rotation steps, each row followed by its count of steps
The counts run from 0 to 335.
[-0.39 -1.67 -1.04 -0.83 -0.75 2.13 -4.26 -1.37 -3.21 0.76 1.59 3.15 -0.03 0.97 2.78 0.31 -2.47 1.21 -3.84 -4.03 1.52 -2.32 2.29 -2.13 -1.42 -2.73 -0.96 -0.41 0.05 -1.10 0.06 2.30 -1.17 1.31 -0.98 4.50 0.86 2.71]
275
[-1.71 -2.62 3.35 1.83 0.65 1.76 1.86 4.57 3.11 -1.20 -4.06 2.33 0.40 -0.72 -0.07 -0.84 0.90 -0.05 4.20 -3.66 1.90 -2.96 -0.18 -0.06 3.39 0.31 1.55 4.58 -3.08 0.13 -2.99 -0.29 -0.78 0.18 2.38 0.78 -1.67 -0.61]
39
[1.60 -0.69 -2.29 2.94 -0.71 0.06 0.12 1.06 3.46 -0.11 -1.46 -0.68 -1.06 3.10 -5.77 5.74 -0.03 -1.83 0.27 -1.89 0.78 2.32 0.62 2.71 2.68 -0.90 -1.15 -0.05 -0.60 1.01 -3.15 -1.15 -0.65 1.00 -1.12 -2.13 -2.79 -4.16]
0
[1.08 0.63 -2.81 1.72 -1.25 2.07 -2.39 1.77 0.90 1.02 1.12 -2.10 3.08 -1.16 -3.35 0.35 -2.75 0.53 -2.63 -4.80 0.32 -1.92 -2.30 2.14 -0.46 -3.19 1.40 0.80 1.47 0.09 -1.74 4.31 0.93 1.28 0.52 4.07 0.86 -0.74]
172
[0.07 -0.11 0.80 3.65 -0.71 -4.10 -1.84 -2.67 -1.95 -0.80 -1.19 -4.81 -0.39 0.57 -0.13 0.96 0.42 -0.24 1.86 0.42 1.07 -1.46 2.71 -2.74 2.00 0.03 3.99 1.87 -5.02 2.22 -1.10 -2.41 -3.67 -0.56 -0.54 -1.49 -0.95 -0.20]
293
[0.65 0.87 1.76 -0.63 4.76 -0.14 3.99 0.78 2.94 3.36 -3.51 -2.19 0.64 -0.94 1.35 1.55 -1.06 1.27 0.00 -0.25 -1.02 0.98 -1.11 -1.21 2.96 2.84 2.59 2.46 -2.48 -0.73 0.66 -1.80 2.26 -2.22 -0.23 -0.45 4.24 2.71]
256
[-1.28 -0.04 -1.57 -2.04 2.03 -0.09 0.84 2.39 -0.07 -4.82 2.45 1.76 0.85 -2.90 -0.40 -2.07 -0.04 0.18 -0.97 -2.18 -1.21 1.13 1.11 -1.40 0.63 1.00 -2.90 -0.78 5.13 2.76 0.05 2.54 0.02 -1.78 3.96 -3.83 -2.26 0.79]
200
[2.78 0.31 1.55 2.09 -0.03 -1.84 1.01 -2.45 -0.19 2.58 1.68 -1.80 2.34 -0.57 0.87 -2.34 -0.45 0.38 1.31 0.31 0.17 -0.76 -1.42 -0.14 -1.51 -0.42 6.16 1.87 -0.30 0.84 1.42 -5.05 -2.49 -2.98 3.19 1.24 2.41 2.72]
262
[1.12 2.39 0.47 0.33 -0.14 3.25 -2.84 -0.12 2.44 -1.32 0.15 -2.95 -2.18 3.83 -0.63 4.09 0.08 0.62 1.09 -1.18 1.46 -3.15 -2.87 0.39 2.62 -3.83 0.85 0.53 1.28 -2.35 -2.08 -0.09 1.64 2.64 -4.66 0.43 3.10 0.04]
315
[-1.64 1.59 2.41 2.91 -5.20 -0.07 0.21 -0.06 1.90 3.48 5.01 -1.88 0.68 1.58 -0.49 -0.38 1.76 0.33 -0.19 0.89 -4.06 -1.55 0.12 0.64 -0.15 3.76 3.56 -0.62 -2.83 -1.23 -2.57 0.56 0.60 3.19 1.87 -0.90 0.28 -1.74]
47
[-0.01 1.55 3.86 4.64 -3.32 0.57 -1.04 0.97 2.82 2.80 2.12 -1.53 2.12 -1.80 -3.06 0.07 0.74 -2.26 2.50 -0.88 -1.57 -1.79 -2.99 1.49 -0.98 0.42 2.91 3.17 -1.00 -0.23 -1.26 -0.44 -0.55 0.80 1.24 3.90 1.53 2.07]
42
[1.11 -0.24 1.39 2.87 0.14 -1.51 4.78 -0.35 0.32 0.18 1.02 -2.26 2.31 -1.58 0.43 -2.05 -1.28 0.62 1.59 0.62 -1.30 -2.21 2.08 -0.09 3.81 1.93 4.15 3.15 -3.53 1.53 -1.89 1.53 0.54 0.57 3.16 -4.59 1.92 -3.52]
259
[-0.72 0.35 4.02 2.52 -2.82 0.33 -2.49 3.07 5.48 3.72 -1.65 -2.06 1.62 1.29 -0.45 0.56 1.91 -0.03 2.92 -1.52 -0.13 -2.12 -2.23 0.03 1.96 1.41 4.47 2.64 -2.23 -0.35 -3.07 -1.37 0.05 1.81 1.49 -0.24 0.33 2.60]
43
[0.91 1.72 -0.89 0.13 2.25 -0.50 -2.97 -2.81 -0.40 -0.74 1.46 -0.70 1.75 -1.32 -1.09 -2.64 -3.09 -0.28 -1.73 -0.57 1.47 0.65 2.22 -2.69 -1.64 -2.80 1.29 -0.03 3.77 4.12 1.94 -2.11 -0.62 -1.24 -0.44 -1.33 1.21 7.12]
197
[-2.60 -0.77 -1.21 0.93 1.67 0.54 -0.58 2.31 3.52 0.84 -1.91 -2.32 0.23 0.12 -3.19 2.19 -1.00 -3.20 -1.08 1.85 -0.92 3.60 -1.51 -0.44 1.77 6.33 2.69 -1.54 0.32 -1.95 0.50 -0.12 1.83 1.69 -0.88 -1.78 -0.85 1.57]
113
[2.35 -0.41 -2.10 -3.10 1.12 0.62 -0.53 0.84 -0.64 3.85 1.00 0.60 0.18 2.82 -5.30 -1.53 -3.98 3.58 0.66 0.39 0.94 -1.01 0.70 4.51 1.39 -3.77 -1.87 -0.77 1.27 1.43 -1.22 3.18 -0.44 0.31 -0.03 -1.36 2.61 1.56]
60
[1.22 -0.30 -0.38 2.94 2.81 1.26 4.84 1.76 5.09 -0.04 -2.17 2.19 -0.86 -1.59 -5.08 1.48 -0.92 -3.11 0.27 -1.07 -0.82 1.83 -3.98 1.99 0.33 1.70 -0.56 1.98 1.69 0.55 -0.26 -0.68 1.99 -2.77 0.96 4.45 -0.77 0.15]
36
[-0.08 -3.19 -1.59 -2.62 -1.13 -1.73 0.77 0.12 -1.97 -0.81 1.75 0.89 2.65 1.67 -0.76 -2.39 -2.01 2.99 0.57 -1.20 1.73 -2.05 3.26 2.71 0.02 -2.19 -0.30 -0.52 -2.68 1.02 -1.26 4.17 -3.77 -1.17 1.96 -4.16 -0.92 -3.08]
164
[0.59 1.69 2.82 -4.63 0.88 -0.57 1.59 -0.36 5.02 -0.29 1.57 0.21 0.77 4.02 1.18 0.93 -0.33 3.96 2.81 -2.06 -0.32 0.05 -1.08 1.70 0.48 -0.96 1.84 -0.81 2.07 -1.43 1.31 -1.51 -0.32 -2.52 -0.83 -5.10 1.05 0.87]
126
[2.17 -1.05 -3.35 -1.04 -0.16 2.21 2.05 0.07 2.87 -1.78 -0.84 0.43 1.29 3.02 -6.45 1.20 -4.65 1.43 -1.39 1.64 1.19 0.13 -0.01 3.49 1.75 -2.64 1.24 -0.60 0.72 -2.44 -1.00 2.23 1.38 -0.23 -2.71 -0.72 1.41 -3.05]
30
[-0.73 -1.32 -1.22 -2.05 -0.16 -0.85 4.33 -3.53 -1.93 -5.05 1.89 3.53 -2.15 0.10 -0.68 1.43 -3.83 2.08 -2.28 0.34 -0.35 0.14 1.97 -1.47 0.61 -1.29 -2.19 -0.09 -0.61 -1.20 1.03 1.93 -0.01 -3.19 -2.92 3.41 0.02 -2.64]
28
[-3.33 -1.40 -1.84 -1.15 -0.31 -0.85 -0.85 0.54 2.09 -4.72 -2.27 -0.53 -0.82 0.47 -1.86 2.58 2.64 -0.54 2.04 -3.22 2.58 0.12 -0.19 -1.96 3.10 -1.71 -0.62 -0.29 -0.49 -0.70 -4.05 -0.68 -1.90 -1.13 -0.18 -1.30 -5.34 -2.42]
104
[0.19 0.69 -0.72 0.90 -0.13 0.11 -0.99 -1.42 -1.93 -1.95 -3.35 -2.30 0.29 -2.44 -0.86 -0.96 -0.25 2.71 -0.83 -4.59 2.05 -4.46 -0.03 -2.11 2.41 -5.10 1.03 5.67 -1.31 2.08 -2.54 0.89 -1.05 -0.73 -1.39 3.55 1.79 1.02]
68
[1.50 0.42 4.58 0.97 1.87 1.08 -0.97 1.57 -0.46 1.34 2.23 -2.19 0.22 2.10 -1.21 -2.18 -2.49 -0.29 3.48 3.30 0.98 -1.69 -0.73 1.49 -0.02 1.39 4.01 1.42 0.73 0.58 4.34 -1.02 -0.82 1.31 -2.97 -2.90 2.84 5.48]
120
[1.14 -1.38 -2.25 -0.15 -3.30 0.79 -3.75 0.37 0.54 2.99 3.70 0.83 2.13 3.22 -2.34 0.60 -0.97 0.72 -3.10 -3.14 -0.33 -0.55 1.35 3.59 -1.94 -0.62 -0.15 -2.81 0.36 -1.53 -2.61 3.77 -1.68 1.51 2.38 -0.65 -0.89 -1.17]
272
[0.52 -2.80 -1.77 -3.31 0.62 -1.50 2.42 1.20 1.46 1.00 1.45 1.69 1.76 0.84 -1.59 -0.25 -1.56 2.42 -2.68 -2.35 -0.21 1.64 1.63 3.41 -0.55 -0.43 -2.60 -2.15 0.02 0.14 -0.73 4.44 -1.97 -3.44 3.95 -1.57 -2.04 -2.64]
165
[-0.81 -2.02 -2.50 -0.52 -1.76 3.58 -3.61 -0.05 -2.55 -1.36 1.28 1.01 0.28 2.11 0.58 -0.02 -2.73 1.36 -3.11 -4.06 2.01 -3.04 2.57 -1.24 0.17 -3.00 -2.26 0.11 -0.42 -0.81 -3.14 5.29 -0.01 4.36 -0.94 0.99 -0.03 -0.39]
276
[-0.95 0.55 1.59 -4.54 -0.58 -2.31 3.20 -1.04 -1.44 -2.52 6.37 1.79 -2.11 2.86 -0.43 2.38 -0.39 1.42 -1.69 1.09 -3.05 1.84 -0.45 0.15 0.53 0.63 -3.36 -3.90 2.04 -2.10 1.80 3.43 -0.03 -3.09 -1.88 -2.24 -1.23 -1.75]
23
[0.68 0.86 -1.46 -1.86 -0.79 -0.10 1.35 1.22 2.58 -4.07 0.86 -0.58 -0.69 -0.75 -4.08 1.17 2.27 -0.04 0.90 -3.48 -0.32 0.86 -0.79 0.55 2.97 -2.30 -3.81 -1.38 3.09 1.21 -3.99 0.72 0.78 -1.20 3.04 -3.02 -1.88 -4.16]
100
[1.65 -0.13 1.38 0.47 2.70 -1.59 -2.22 -0.31 -0.65 6.10 2.02 -1.20 0.73 1.85 1.52 2.37 -0.96 -1.51 -1.75 -0.63 -0.80 3.60 1.08 0.90 -2.31 4.39 1.05 -1.74 -1.15 -0.40 5.67 -1.18 -1.60 -1.83 -1.05 1.28 0.31 3.93]
84
[-1.28 2.40 1.03 4.09 -1.36 0.52 -2.00 1.42 -0.63 0.47 3.42 -2.56 1.61 -1.76 -4.39 -1.89 -0.17 -3.01 0.63 2.00 -2.08 -1.21 -0.76 -0.74 -1.38 3.21 3.27 0.12 1.60 2.20 -0.18 1.27 0.15 3.22 0.99 -2.54 0.21 3.60]
12
[-5.26 -0.42 2.02 2.12 1.15 -0.74 0.61 1.19 1.09 -3.51 -1.54 0.65 -0.23 -3.71 1.08 -0.50 0.78 -2.91 -0.48 -0.39 -0.75 2.31 1.60 -4.81 0.45 6.20 -0.38 1.13 -0.24 1.69 0.05 -0.48 1.42 -0.47 2.54 -1.51 -2.11 3.72]
10
[-0.98 -2.42 -0.40 -1.15 -1.68 -2.61 -0.96 -1.45 -3.21 -1.37 4.33 3.72 1.97 -0.13 4.30 -1.08 -0.31 0.42 -2.76 -4.79 0.09 -0.03 3.05 -0.18 -3.49 0.30 -0.91 -1.34 -0.47 -0.77 1.38 0.75 -3.68 -2.18 2.02 2.14 -3.50 0.35]
270
[1.91 0.09 -1.96 1.92 2.18 3.49 0.26 2.80 3.15 1.35 -1.08 -3.17 -1.40 -0.22 1.04 1.24 2.74 -2.15 -1.75 -3.64 -0.83 1.63 -4.65 -0.67 3.42 2.19 0.76 0.12 2.68 -3.33 -2.64 0.74 3.04 1.34 3.16 2.34 0.88 -2.15]
178
[2.10 2.72 1.71 -0.33 0.49 0.54 1.64 1.57 -0.03 -4.31 4.02 1.24 -1.87 1.08 1.45 3.57 -0.11 -0.40 -2.44 -2.76 -1.85 -0.92 -3.37 0.17 0.91 0.10 -4.31 -0.35 3.99 -1.68 1.90 2.91 1.99 -1.53 -3.18 1.31 -0.83 -1.03]
313
[3.06 0.78 -1.60 -3.64 3.62 2.55 0.61 -0.29 3.82 -2.24 1.06 -1.48 0.76 1.91 0.05 0.47 0.00 -0.02 0.62 -2.54 0.43 1.47 -1.45 -0.04 1.88 -2.16 -2.08 -0.65 5.93 1.81 -1.15 -2.53 1.83 -2.03 0.73 -4.26 1.07 2.99]
96
[-1.16 -1.14 -3.76 -0.59 0.87 3.70 -1.44 1.81 -0.53 -0.39 1.09 0.59 -0.91 0.61 0.33 1.10 -1.27 0.13 -4.00 -4.06 -0.50 0.85 1.58 0.03 1.32 0.86 -3.41 -1.02 1.73 -0.43 -3.02 6.05 1.85 3.80 1.38 -0.12 0.73 -2.67]
277
